In the rows, zero is written as 128.
Each named move below is a turn or a mirror, shown by a few rows before and after it. Which moves, in which order, take the first row of each later pair to the second? The first pair is answered.
move Fuba:
[104 143 123 126 127 129 136 114 100 110 131 133 135 135 123 114 144 128
 136 121 132 125 126 126 143 125 132 142 116 105 137 132 130 124 115 110
 117] |-> [111 142 114 122 124 126 130 112  98 111 130 136 125 136 124 107 152 128
 128 124 121 121 138 121 147 126 135 137 117 101 143 126 132 124 116 113
 124]
[132 132 154 121 133 115 135 125 139 130 134 100 140 135 130 138 103 126
 130 144 151 149  94 119 119 121 110 125 125 123  99 103 116 120 132 118
 115] |-> [168 121 121 108 120 127 121 118 139 139 125 117 103 131 139 111 122 127
 100 151 106 136 124 109 125 124 129 110 131 122 128  93 118 123 130 132
 140]
[ 73 150 140 126 118 121 103 122 127 120 142 124 102  81 138 138 154 123
 140 132 136  99 131 138 134 134 123 107 141 155 170  94 107 126 117 111
  99] |-> [ 71 149 138 127 115 121 101 123 125 119 139 124 101  81 137 136 155 122
 138 134 133  97 129 135 132 130 122 106 139 154 165  96 102 124 117 114
  95]
move Zites:
[168  78 140 120 109 108 128 124 129 146 120 128  97 153 146 107 118 122
 104 154 136 147 119  94  90 117 130  90 147 154 105  75 119 177 154 117
 135] |-> [165  73 142 118 123 115 127 130 144 142 117 127 100 156 146 127 102 124
 106 154 159 159 107  98  91 123 125  99 140 169 100 100 121 171 151 121
 133]
[171  97 105 103 139 128 126 136 165 135 135 132  99 144 135 162 107 130
  90 140 132 133 117 119 112 135 136 121 126 162 124 137 130 132 132 157
 146] |-> [171 108 103 105 119 119 130 129 144 135 137 135  91 135 141 122 134 119
  82 139  92 113 138 120 117 130 136 100 140 135 140  93 126 138 142 147
 153]
[181 107 136 113 125  92 130 144 137 133 151 105 107 146 141  81 125 111
  61 136  87 131 119 111  98 117 128  76 152 120 128  60  98 179 153 137
 112] |-> [172  98 160 115 154  92 137 159 157 131 151  93 131 154 136 131  84 117
  79 132 148 155  80 118  88 120 117  93 135 144  94  93  97 177 147 134
  96]
[ 75 166 144 108 146 141 122 103 114 137 100 152 144 139  89 153 134 124
 139  91 165 146 128 164 147 119 105 146  90 148 171 188 128 118  96 131
 123] |-> [ 83 172 125 107 125 141 114  97 105 140  97 165 123 130  89 117 164 119
 128  98 122 125 160 160 158 121 112 133  97 131 199 162 129 121 103 137
 133]
move mogez:
[138 135  72 129 115 158 102 117 138 134 105 152 105 112 117  98 160 141
 114 127  96 114 169 122 152 141 154 151 110 129 178 155 136 118 116 157
 161] |-> [157 120  74 124 117 156 104 120 152 140 103 146  92 118 128 108 153 142
 101 132  99 119 165 117 139 144 151 139 117 138 174 145 130 130 121 160
 171]
[161 106 121 113 142 132 127 128 145 139 123 120 111 128 133 145 112 122
 112 141 129 134 128 123 126 141 129 115 137 136 120 136 124 141 129 140
 141] |-> [106 145 119 123 135 133 127 121 117 116 128 136 143 114 114 129 146 127
 154 129 129 123 131 135 151 134 130 146 118 117 138 157 128 124 123 128
 119]
[141 132  99 109 112 153  77 125 115 155  97 159 125 148 138 115 185 131
 127 158 107 121 132 136 130 132 138 142 118 118 158 120 155 147 101 153
 142] |-> [150 121 103 103 115 155  78 126 121 156  95 154 120 152 144 118 177 132
 121 158 106 119 133 132 125 132 136 138 122 125 156 116 153 151 106 156
 146]
move sisa:
[ 87 122 136 124 125 151 130 138 102 150 100 119 182  97 141  54 144 132
 110 130 105  87 191 135 164 129 109 112 155  84 123 110 110 120 143  88
 130] |-> [ 98 113 159 126 132 142 139 141 113 152 104  99 188 105 147  74 118 127
 104 129 125  93 175 134 146 125 100 102 168  89  94  89 103 130 151  80
 126]
[134 155 117 144  95 122 144 108 111 139 128 136  91 137 155  95 163 161
 130 136 101 106 128 124 126 112 143  96 146  76 171  97 120 105 189 111
  94] |-> [145 138 145 145 103 109 150 118 125 141 130 115 100 148 156 121 133 156
 122 141 125 118 109 122 102 112 127  85 158  81 136  78 110 117 199  98
  86]
[121 144 155 161 148 139 122 146 154 143 135  88 137  95  81 179 112 157
 130 141 165 158 103 119  93  93 125  94 150 165  84 105 123 141 152  94
 123] |-> [104 156 134 161 156 158 113 146 161 135 127 103 139  93  71 189 119 168
 149 141 178 161 103 123 114  97 133 120 121 176 101 159 139 123 137 105
 123]
[153 148 125 145 143 114 141 152 129 111 136 124 140 177 114 131 135 133
 133 134 147 128 115  99 119 127 110 105 120 122 116  91 138 134 135 137
 148] |-> [149 148 124 142 147 116 139 150 131 109 137 128 144 176 109 142 133 137
 138 136 158 133 109 103 124 124 110 112 115 132 112 109 141 131 130 134
 146]
Then:
Each pair is two moves apart.
[105 103 101 127 159 122 126 151 147 120 129 159 137 125 123 168  97 153
 110 141 166 155 115 135 113 105 119 151 128 143 122 151 140  92 132 112
 124] |-> [131 106  74 119 133 121 119 142 130 131 130 171 104 116 137 115 133 146
  82 148  97 129 157 124 121 105 136 121 148 121 155 110 135  99 139 117
 147] -> Zites sisa
[102  98 151 130 115 153 119  89 125 100 106 157 208 171 173 133 111 132
 143 133 128 160 109 109 177 155 108 132 149 170 134 162 146 136 115  97
 135] |-> [120  91 138 125 115 159 115  91 138 106 102 164 191 173 178 135 114 133
 137 135 119 163 116 108 178 156 115 130 147 178 148 170 154 137 111 110
 151] -> mogez sisa
[135 133 153 132 123 118 146 123 126 126 125 129 120 135 149 140 132 132
 117 128 130 134 132 112 114 120 115 125 138 121 120 106 127 133 127 122
 128] |-> [136 132 138 132 132 132 137 124 141 122 116 138 118 137 142 155 127 139
 124 125 145 143 127 113 123 125 121 144 118 139 129 143 134 127 117 133
 133] -> Zites sisa
[ 96 121  81  85 130 162 162  95 146 153  88 134 123 119 146 131 140 154
 133 155 108 133 141 123 178 158 165 140 147 137 135 117 180 178 146 145
 120] |-> [ 71 126 123  96 140 145 179 101 140 143  98 119 154 126 140 150 118 152
 151 150 145 142 109 134 165 151 142 147 153 124  98 105 172 178 154 120
  98] -> sisa Fuba
[149 131 117 118 140 136 119 139 146 133 127 129 122 126 125 148 109 141
 130 135 142 135 124 133 125 125 141 145 114 153 141 147 138 128  98 141
 129] |-> [131 150 107 122 125 136 116 129 129 128 125 140 121 117 123 125 139 140
 137 133 117 122 142 136 133 121 148 145 112 135 159 145 138 118  99 137
 131] -> mogez sisa
[189  92 129 101 139 119 126 147 143 150 109 128  87 152 145 116 121 128
  82 113 102 158 140 110 119 143 138  99 142 138 126  99 118 160 131 126
 152] |-> [182  86 153 106 153 113 132 154 146 148 111 116 107 161 143 139  99 128
  93 111 133 173 119 113 109 141 127 105 145 142  99 100 115 166 138 116
 138] -> Zites Zites
[ 82 152 115 123 136 142 118 122 116 120 129 143 120 111 129 129 136 134
 146 134 139 121 128 130 135 133 132 155 131 137 119 151 137  99 123 142
 115] |-> [123 121 121 111 151 135 119 131 145 133 126 128 101 125 139 150 105 131
 114 143 148 137 119 119 112 136 127 135 145 156  99 136 125 115 132 148
 124] -> mogez Fuba
[100 139 115 158 119 142  96  60 120 125  96 140 169 115 130  97 166 121
 143 118 135 101 132 120 179 158 121 159 105 114 180 175 153 130  90 129
 126] |-> [ 76 147 155 169 113 118 118  57 106 120 107 117 199 121 128  97 159 113
 154 116 146 104 112 126 166 148 101 150 119  95 145 138 138 138 109 101
 105] -> sisa Fuba
[ 91 174  87 135 103 144 125 144 114 111 120 164 147 136 114  88 143 131
 159 123 117  95 120 158 150 131 144 144 157 145 166 133 148 119 106 109
 140] |-> [ 79 167 113 140 125 137 134 152 122 109 124 153 167 142 110 121 113 134
 174 119 162 112  88 162 137 128 133 156 155 155 137 145 146 120 104 100
 127] -> Zites Zites
[131 134 140 133 110 113 138 130 126 141 131 117 129 128 123 116 132 135
 131 131 124 134 139 146 122 109 122 113 149 127 121 105 114 128 139 134
 121] |-> [118 142 143 137 115 114 139 130 124 138 131 118 141 133 117 124 130 137
 145 125 142 141 131 149 127 109 117 126 138 127 114 118 115 124 135 128
 112] -> sisa mogez
[129 136  98 127 121 135  99 115 140 119 121 133 147 134 112 104 136 125
 141 138 120 118 134 125 156 136 128 140 113 142 163 161 142 109 113 142
 112] |-> [160 115 107 118 114 126 102 114 144 134 124 126 124 139 127  89 133 119
 112 147  95 114 144 114 143 133 129 108 137 138 155 116 133 127 122 141
 122] -> sisa mogez
[ 88 144 183  99 121 125 150  93 100 118 139 101 148 120 132  83 160 115
 175  97  96 152 169  95 114  96 115 135 127 104 139 124 119 129 102 125
 121] |-> [101 118 193  93 153 131 149 106 132 116 133  95 152 132 129 138 116 122
 176 100 154 182 135  95 103 105 112 156 118 140 114 168 122 129  94 134
 115] -> sisa Zites
[ 98 119 137 132 137  99 145 154 110 125 105 135 117 119 122 141 170 134
 134 119 130 150 129 127 151 113 151 167 117 119  94 138 131 120 143 148
 114] |-> [123 101 134 122 148 103 144 162 131 134 100 133 100 122 127 152 151 135
 118 125 132 161 129 119 142 120 156 160 123 137  89 142 127 127 142 162
 125] -> mogez sisa
[132 122 134 146 133 125 132 123 125 145 130 117 113 143 132 114 121 127
 114 153 115 132 135 110 111 130 117 126 153 137 138  82 115 120 114 120
 125] |-> [105 140 144 154 131 121 133 120 114 137 137 117 132 142 124 111 127 125
 131 149 122 127 129 121 115 123 111 137 149 130 129  84 115 115 116 111
 114] -> mogez sisa
[135  92 183 128 151 109 154 134 138 136 129  92 147 135 132 166  83 130
 128 143 177 142  85 134 102 130 107 117 141 133  69  96 102 148 139 102
 111] |-> [168  89  85 107 146 169 108 131 160 141 102 143  89 123 129 152 121 148
 119 152 142 131 133 118 145 150 150 147  99 171 157 189 132 116  98 163
 149] -> Zites sisa
